Rotation paths and how fast each direction turns (degrees each step)
Each turn is a multiple of 5 degrees from 10 to 175, or 0.
Each row of a path follows its step; steps can be skipped.
Path 1:
step 0: [ 27.3  12.3   8.1 -10.2 -11.3  -6.1 -17.7 -15.1  12.4   4.4  19.7 -12.8
  34.3   8.9   3.0 -12.4 -10.5 -12.3  -3.1 -50.4   6.0 -32.4  13.1  19.0
  -4.9  -1.7   9.2  -7.9 -23.7 -33.7   5.8 -11.2 -17.7  36.1  13.1 -16.1
   0.4  24.2   2.6   4.6  15.7 -18.5 -41.9 -15.0 -12.1  29.4  -2.3   3.7
   3.4  37.7 -19.1 -50.4   3.2   0.7  12.5 -32.7 -16.4 -20.9]
step 1: [-16.6 -21.7   5.8  14.2  30.9   4.4  14.2 -18.8  13.9  42.1  27.0 -16.6
   4.1 -16.5 -11.4   4.6   8.8 -45.6  31.2  18.5 -11.2   2.4 -32.0  10.0
 -28.9  -1.3  -2.4  10.8  21.0 -15.9  37.4  17.6   1.8   0.0  20.0  -8.9
   4.2 -19.7 -45.7 -10.8  -1.6   3.5   0.2  -2.5  -5.7  -1.3  20.8  19.6
   7.5  12.8  25.4 -54.6 -11.4   0.3  19.1  18.0 -12.6 -15.9]
step 2: [ 48.2  40.7  12.1  -1.2 -42.1   8.8  13.4 -31.9  -6.8  30.8  -1.6  -7.5
  -5.6  -9.3  -2.9 -10.9  20.3 -28.7  -1.6   4.9 -16.8  35.3  -2.1  16.2
 -17.2 -50.9  -4.0  10.9 -12.1 -15.2 -13.3  -0.8  16.5  -1.7  -7.1  32.3
 -38.9  16.2 -37.3   6.9  -2.4 -23.8   1.8  -4.6   2.6  28.5  15.0  -1.8
   7.0   4.1  -9.6  15.5  -7.5  26.0  -2.4   9.1  17.1 -15.5]
step 3: [-13.9  28.2 -19.7   2.0  33.0  -0.6  39.2 -31.0  11.8  18.5  13.5 -36.3
  19.1 -16.8   2.2 -11.7  -4.9 -17.0  -4.1   0.4  -1.0   6.3  20.0   4.0
  22.8 -29.3  42.4  -0.4  -0.3 -13.9 -30.8 -19.3   1.2   7.8  17.4   4.7
  27.0 -42.6  33.0   5.6  13.7 -37.3  28.8 -11.4   9.8  33.4  -2.9  -9.5
  -4.5  21.7 -11.0 -25.3  -3.2  -8.0   2.5 -19.0  -1.0  12.5]
step 4: [ 15.5  -8.3  23.2  19.7  11.9 -14.4 -36.9 -42.4  17.8  17.3  -0.9  -9.0
  35.0  -5.4  -5.0 -37.4   0.7   0.9 -23.8  25.5   2.6  24.0   0.6   5.3
   9.4  30.3   9.3 -31.5 -22.2  -6.6  19.9   7.5  -9.9   6.2 -10.2   1.9
 -10.4 -28.3 -34.2 -25.7 -11.9 -32.0 -22.4  28.4 -15.9  21.9  -6.7 -19.7
 -12.1  18.9  42.7  -6.7 -24.3 -18.4  -6.6   5.0   5.8   4.2]
step 5: [  2.1  11.4 -15.9  20.3 -15.3 -37.6 -12.0  -3.4 -16.6  24.9   7.2  11.5
  34.7  11.2  -7.5   7.6 -13.2 -46.8  -9.9  27.5  24.1 -11.7 -12.7  40.1
 -14.4  -1.3   2.7  25.6 -39.8 -24.8  -9.2  -9.1 -23.4 -15.1  23.3   0.3
  30.4  18.2 -17.3  21.3   6.4  -6.8  -2.4 -21.3  -4.8  39.8  43.5   1.8
  -4.8 -11.1  18.4  20.3  13.5   9.7   7.5 -10.8 -15.7  -7.4]
step 7: [ 12.2 -23.2  27.2  25.6 -14.8  27.0   6.6 -55.5 -22.4  30.8  10.9   1.5
  -6.9 -10.9  13.5 -35.9 -18.1   7.7  30.3   7.4  -9.4 -11.7 -35.1   7.3
  17.3  10.1  18.7  -3.9   8.4  -5.0 -12.3 -36.8  20.5  -7.9  -0.5 -12.6
 -18.8  -9.9  -6.5  20.8 -18.2   1.0   7.6 -29.5 -42.0  36.8  20.9 -26.9
  16.9  18.8   4.6 -12.4   5.5   4.9  -2.4  20.8  -5.6  -3.6]
step 8: [ 13.3   7.9  -0.1  15.4  10.4 -26.8  25.6 -28.7  17.8 -12.9  32.1 -39.8
  20.6  21.2  24.7 -11.2 -15.3 -17.8 -15.3   4.7  -9.0   2.6  13.9  26.2
  -8.8  -1.4  35.1  -3.5  -2.7 -11.5   4.1 -43.7  -2.6 -18.4  30.3  -5.1
 -23.2  13.8 -29.8 -48.8   9.7   2.1 -19.8  -5.0   3.5  13.8  22.3   9.9
 -10.5 -11.9 -37.8   4.4   3.0  -4.3   7.6 -13.1  35.4 -24.9]
step 9: [ 26.9   2.1   7.7   5.2   8.9 -12.2  12.7 -15.2  11.3   4.6  33.3  -2.0
  24.7 -29.0  -1.8   2.5  -4.8 -10.9  -5.9 -31.2  21.1   2.2  -2.7 -11.7
 -11.2  -7.6  11.1  14.3  18.3 -24.0  36.7   8.8  -6.0 -24.3  -9.8  14.8
  28.5 -21.1 -27.1  23.8  11.7 -36.1 -29.7   8.8 -43.3  20.9  -0.4 -10.5
 -16.7   5.2 -23.8 -23.4 -38.1  15.8  10.7 -21.3 -43.4  14.2]
step 10: [  9.9   1.4  24.9 -13.1  -7.2  19.2  26.1 -40.0  17.7  33.3 -12.2 -21.2
   5.9  29.2 -23.8  -1.9   9.0 -68.4 -14.0   3.5   3.9  -2.6   6.5  32.2
  -4.0  15.9 -10.1  12.8 -14.3   4.0 -15.4  -4.0 -22.0  -3.2   0.7 -18.4
 -19.9 -30.6 -19.5  15.6 -15.5  -1.7   6.6  18.7   1.1 -12.5  27.1 -24.8
  -1.9  -8.6  10.0 -26.0 -13.6  13.5 -12.8  31.6 -28.8 -23.1]
Directions:
[  1.7  -7.6   8.5  -6.0   0.5  -1.5   2.0   4.7   9.2  -6.7   6.6  -5.2
  -0.9  -0.9   1.1   1.3   5.7  -9.1   3.9   2.1 -11.6   4.8  -2.4  -0.1
  -4.2  -9.8 -10.7  -6.2  -7.3  -0.9 -11.0  -0.5   1.7  -0.3   1.5   6.6
  -0.7   1.7   0.6  -1.5   1.7  -7.3  -1.6   1.1  -0.7  -1.1  -6.3  -5.2
  -1.8  -9.3   2.5 -15.3   4.8   4.8   1.3  -1.3  -4.8   9.3] : 40
[ -1.2  -4.1  -0.3  10.3   6.6  -3.0   0.5   3.4  -0.9  -2.3   1.5   9.4
   7.1  -1.6   7.4  -4.6   3.3  -5.2  -2.5  -2.3   7.1  -2.5  -4.2   1.6
   6.9  -5.5  -6.5  17.5   4.9  -0.2   3.0   4.4   2.5   5.3   6.6  11.2
  -3.0   2.4 -11.5  -0.5   3.1   1.1  -3.8   5.9   0.6  -1.1   0.4   5.6
  -7.6  -8.5   1.5   2.7   1.9   4.0   8.3   1.9   9.7   5.2] : 100
[-9.2 -0.7 -7.4 -7.2  4.2  6.1  5.7  2.9  9.3 -0.6 -4.5 -3.0  8.2 -0.1
  0.2 13.4  9.2  7.3 -5.3 -1.5  4.6 -3.0  3.7 -4.1 -2.9 -3.8  9.2 -1.8
 -6.0 -2.9  6.5 -6.5  4.7  4.3  5.6  1.1  3.5  2.4 -1.2 -1.4  8.1  0.6
 -5.9  1.5  0.0  7.1  7.3  3.0  6.1  1.0 -5.9 -4.9  7.5 -6.7  1.2  7.9
  2.9 10.8] : 135
[ -3.5   3.4  -3.5  -6.1  -5.2  -5.6  -2.4  -4.0  -7.1   8.4  -0.9  -2.0
  -9.6 -11.6   0.2   9.9  -5.0  -6.7   3.6  -1.6  -3.7  -3.0   5.7  -7.6
   5.9   9.5  -4.2  -5.5  -1.5  -8.9  -2.1  -4.0   3.2  12.3   2.4   7.6
   5.7  -2.0  -7.1   2.4   5.9   4.9  -7.5   3.7  -0.1  -3.6   1.8  -1.4
  -3.9 -11.2   1.9   0.7  -0.1  -0.3   2.2   6.0  -3.4  -8.7] : 80
[ -4.2  -5.7   1.4  -0.5 -15.7   1.1   3.4   8.7  -0.8  -2.0   4.8  -3.3
   7.7 -12.2 -12.1   2.1   1.1   0.4   0.4   3.7   2.8   9.1  -2.0  -7.4
   7.1  -1.6  -5.4   3.7   6.5  -3.0  -2.6   3.1 -10.6  -7.0  -1.3  -5.7
   3.6   7.9  -7.0  -3.8  -0.2  -6.5   1.6  -3.6   5.4   2.2   9.0   1.3
   0.5  -3.8  -6.9   0.0  -7.2  -7.5  -1.4   0.0   3.7  -2.7] : 100
[  3.9 -13.7  -2.0   5.9   4.0  -3.7   9.1  -0.4 -12.1  -3.7  -3.0   0.4
  10.8  -5.3   2.9   8.0   1.6   6.8  -6.7  -9.5  -6.3   5.8   2.0   6.9
   1.7   3.9   0.6  -4.5  -1.3  -1.8   0.0  -2.7  -1.4   1.8  -0.8   3.3
  -8.9  -7.4   5.0  -8.9   3.3 -10.2   2.8  -4.3  -2.9   2.1  -6.1   1.5
   1.1  -4.6   2.1   6.2   3.4  -6.5   5.1  -1.8  -6.9  -8.5] : 80
Path 2:
step 1: [-13.6  -2.3  -6.2 -11.5  27.0  12.8  -4.8 -21.2   4.3  32.0  19.3 -29.4
  23.0  19.3 -20.3  -5.3 -17.0   5.6  18.4  15.0  13.5  22.1  31.9  -9.6
  30.8 -22.0  -0.8   9.7 -18.2  10.2  64.5  -1.6  20.3  -2.0  -8.6  -9.8
  -9.4  35.3  14.9 -25.7  -9.7  26.9  -9.3   1.4  26.1  11.5  13.0 -13.1
 -21.0  12.4  11.0  10.3  -2.6 -20.2 -28.9  11.4  32.8 -23.6]
step 2: [ 17.1  -8.7 -14.7 -47.0  17.3 -21.3   3.7   2.1  16.4 -49.2   5.1  15.3
  33.3 -21.2 -13.1 -38.6  -2.9  17.4   7.9 -14.4  16.3  -2.8   9.5   5.6
   8.7   5.1  34.8  -2.3  17.1  17.9  26.3  -8.4 -23.7  25.4  16.5  21.4
 -11.6  19.5   7.2  17.2 -13.0   1.0 -17.9  23.8   6.7  16.7   5.4  11.2
  13.6   5.5  -1.0  -2.9  14.0  30.2 -28.8 -41.1 -17.0  28.9]
step 3: [-22.4   3.8 -25.6  26.8   5.7  16.4  -5.0  -5.3  11.5  19.6 -14.1  62.7
   0.1   7.9  25.0   7.2 -28.3  15.1   1.6  25.4  35.2  20.6   0.5 -39.7
   1.6  25.2  28.1  17.1  22.4 -21.4   3.7  -1.3 -20.0   8.4   0.6 -16.6
  14.1  17.8   5.4   8.6 -12.3   4.5 -31.6 -12.6  12.8 -15.8  -4.4  16.7
   2.7  23.5  33.1 -21.8   6.5 -33.8  16.8 -17.9 -17.9   1.8]
step 4: [  6.0  43.6  22.5   1.2  12.1   3.4  -0.3  26.0   9.5 -10.7 -15.6  15.1
 -18.3  22.5  -2.8 -26.0  19.7  13.1 -37.8 -32.4  30.0 -20.9  18.9  18.1
  -5.5 -12.7  21.6  -1.3 -22.7  -0.9 -10.2   2.8 -18.7  -8.5  -0.4 -25.1
  -2.3   3.9 -43.5 -11.8  30.9 -12.3 -13.3  -0.9  17.2 -36.8   6.2  -3.1
 -56.2  30.7  11.4  -0.4  -9.9   8.8 -25.3  -2.8  -2.6   8.0]
step 5: [  1.9 -16.7  16.8  -7.9  -1.0   4.4  14.2   0.2 -21.2  19.9   9.1 -31.4
 -44.1   4.0  19.9  13.4  -7.1  16.4 -16.1  -4.7  24.3  14.7  11.1  15.0
 -17.4 -15.7 -21.1 -35.0  52.7   4.5 -21.7 -20.6  13.1 -10.6 -27.2   2.3
  30.0  35.9 -11.5 -28.8 -24.4  17.0 -24.3  -9.0  18.3  10.3   5.6  22.0
  13.1  15.9  -8.9 -34.8 -17.3  19.8  -6.5 -25.3   0.1   6.8]
step 6: [  9.8  -0.6  25.6  18.2   7.4 -19.1  -4.5   7.6 -20.4  -0.1   1.2 -18.9
  11.9  40.0 -20.7  -4.8 -12.9  22.7  -1.5 -32.0  28.8  12.7  13.8  -4.2
   5.6  11.2  18.4  33.2  -5.5   9.2   7.2  -4.4  28.8  20.9  19.6  27.6
  -8.7  12.2  38.4 -14.4 -12.5  19.5  21.0 -30.4 -12.2  36.6 -26.9  -6.1
 -51.8   0.5   7.8  -0.7 -24.1   9.2  27.3 -18.9  21.1 -16.5]
step 7: [-14.0  19.0   3.7 -37.3   2.4  16.0  32.9  21.8  -0.6 -17.5  -4.6 -10.6
   0.7   4.3  -2.5 -12.0  26.7  24.8   6.8  25.3  29.8 -17.6 -30.7  -3.7
  22.6  28.5  19.1   4.7  10.4  34.3  29.9 -18.2 -28.6 -22.4 -14.0  -3.1
 -23.0 -32.7   1.4  -2.8 -36.8  -2.6   2.6   3.4 -20.9  32.3 -21.9  16.9
  16.6  26.5 -34.6 -31.3  10.8  -4.6   3.7  -4.9   6.4  -0.3]
step 8: [ 10.2  35.6   3.9   2.5 -25.5   4.8  -7.1 -24.8 -36.1  29.3   9.0  13.4
   1.1  14.7   2.9   0.1 -10.7  15.0 -22.6  20.7  -7.4  16.6  28.4   2.8
   4.4   5.7  43.7  22.9   4.1   2.1  45.1 -16.9 -16.3  20.1  17.0 -18.4
 -18.5  12.5  -9.8 -10.7 -17.6  18.8   1.4   1.9  18.1 -40.3  -1.2   3.7
  44.4  -1.0  10.2  16.2  -2.8 -27.4  -6.4  -7.1  39.5 -28.7]
step 9: [ 25.5  -6.3  17.0 -12.2   6.7 -34.3 -15.0   6.9   4.9  10.7  17.6  28.7
 -13.7   3.6 -16.7 -39.5   4.0 -10.7 -11.2 -24.9  19.9   6.3  -2.1   0.5
 -15.9 -15.4   7.3  24.2  -3.7 -23.4  -5.8 -52.2 -27.6   9.6  11.5   8.8
 -27.9   0.9 -43.7  -6.4   2.8 -22.7  -3.6  14.9  12.4  17.9  24.0   8.4
   4.5  15.5 -42.9  21.2  20.9  -3.1   1.2 -27.1 -26.8  32.6]
step 10: [-24.5 -10.3  29.7  27.0  15.6 -21.6  -2.7  -7.1 -20.4  18.5 -10.7  12.7
  -7.7  -1.1  21.2   3.9 -14.9  22.3  30.3  12.3  27.1  -9.4  28.0  14.6
  -8.3   2.4   6.8  -9.0  -9.4 -12.6 -34.9 -13.6  -3.5 -28.0 -16.4   2.1
  26.4  10.0 -24.2  20.5 -15.9  26.8 -32.8 -11.2  -6.2  10.7  18.9  23.2
  12.2   3.4  30.6  -8.0  23.1 -30.9  49.9  -1.5  32.9  22.7]
Directions:
[  1.2  -1.9  -3.0   1.5   0.7  11.2  -1.7   6.2   3.9  -4.3   0.8  -5.4
   0.7  -4.5  -5.7   8.7  -3.9   7.4   6.6  -5.6   2.7   2.9  10.1   6.5
   1.0  -7.6   9.4  -8.0   5.3   6.3 -11.2  -1.7  -6.1  -1.5  14.0   2.1
  -2.7  -1.9   0.5  -3.6  -1.9   1.1  -0.2   1.7   3.0  -2.3  -2.7  -2.2
   5.4   6.3  -5.2   0.8   3.7  -6.6  -3.2  15.9   3.5   1.5] : 120
[ -7.1   5.8  -0.7   0.4   3.8  -1.3 -12.1  -1.1   9.2   7.2   3.2  -3.3
   4.9   5.8   0.7   4.7  -5.8   0.9  -8.5  -2.1  -4.1   1.2   5.2 -13.8
  -4.7   0.7  -2.2   4.5   0.5  -0.4   1.0  -7.2  -3.1  -7.2   7.9   0.1
  -7.4 -10.3   2.6  -4.7  -7.0  -3.6   5.8  -4.6  10.0   4.8   8.2  -1.5
 -10.0  -3.1   4.1   3.3  -5.2   3.8   1.3   4.7  -7.5  -2.0] : 140
[ 0.0  1.4 -8.1  0.2 -4.5 -3.6  9.8 -6.2 -3.6  4.1 -3.4 -0.4  3.7  2.3
 11.8 -5.0 12.7  8.9  6.1  0.0 -8.6 -2.9  6.8 -3.3 13.3  0.5 10.6 -3.3
  1.8 -6.6 -3.4 -0.7  9.0  1.6 -0.6  0.8 -4.9 -4.9  6.9 -1.7  2.7 -4.9
  1.3 -6.6  9.7 -1.1 -4.3  5.6 -2.6  2.7 -2.6 -0.1  3.0  3.0  4.2  3.2
 -6.3  8.2] : 85
[ -7.6 -13.2  -2.0  -3.9  -1.4   4.4  -1.8  -1.0  -0.8  -2.4  -6.6  -4.7
  -8.2   5.5  -4.5  -2.3   3.5  -4.3 -13.5  -0.7   0.3  -1.9   2.3   7.5
 -12.8   5.4   2.9  -5.2  -3.1  -4.9  -8.2   9.8   3.9  -4.5  -6.7   2.0
  -8.7  -4.7  10.8 -10.0  -2.0  -0.3  -3.9  -1.5   3.3   2.7 -10.7  -0.1
  -2.5  -0.6   0.6  -1.6  -6.3  -2.5   1.3  -1.9   5.3   1.3] : 55
[  2.0  -9.4  -1.0   2.4  -1.0  -1.0   0.7  -9.3   7.8 -13.5  -7.1   0.2
  -0.9  -9.7  -1.2  -0.5  -4.3   0.0  -4.2   4.2   1.0  -2.7  -1.7  -4.6
  10.0   1.8  -6.2   1.1  -6.7   8.3   1.8   6.3   4.3   1.7   1.8   1.4
   4.3   9.1   2.4 -10.4   2.0  -3.2  -0.8  -4.3   6.3   0.3   5.7   3.9
  -3.0   0.1   9.1  -1.9   0.0  -7.6 -13.5   6.7 -10.5   1.2] : 20
[  0.9   0.3  -1.7 -10.5   0.2   2.7  -1.7   5.2  -6.7   0.0  -9.7   4.8
   0.2  -3.4   4.9 -14.5  -9.3   3.3  -0.9  -3.8  -7.1  -6.2   6.0   9.6
  -1.3   7.7  -6.5   2.8   5.6   6.1  -2.2  -9.0  -2.2  -0.4   6.3   1.6
 -10.6   6.4   0.1   1.1   9.6  -2.0   3.9  -1.7  -7.7  -2.9  -2.4  -1.2
 -11.3  -9.3   0.2  -0.2   3.7   2.7  -2.5   3.5  -1.1  -3.7] : 160
[  8.1  -6.5  -0.3 -12.9   6.6   5.3  -5.9   0.5   4.4  -1.0   1.1   3.9
  -1.4  12.5  -6.0  -0.3   2.0   5.1   9.5   3.3  -6.1  -1.5  -5.2  -6.4
   3.2  -6.7  -1.5  -1.7   7.2  -0.1  -0.9   7.5  -0.8  -0.1   0.5  -5.6
  -3.1   1.4   8.7  -4.1   7.5  -1.5  -6.4   3.5  -4.2  -8.4  13.0  -5.4
  -0.3   0.1   9.7  -4.0  -3.5   3.3   7.6  -0.8   3.9   7.1] : 25
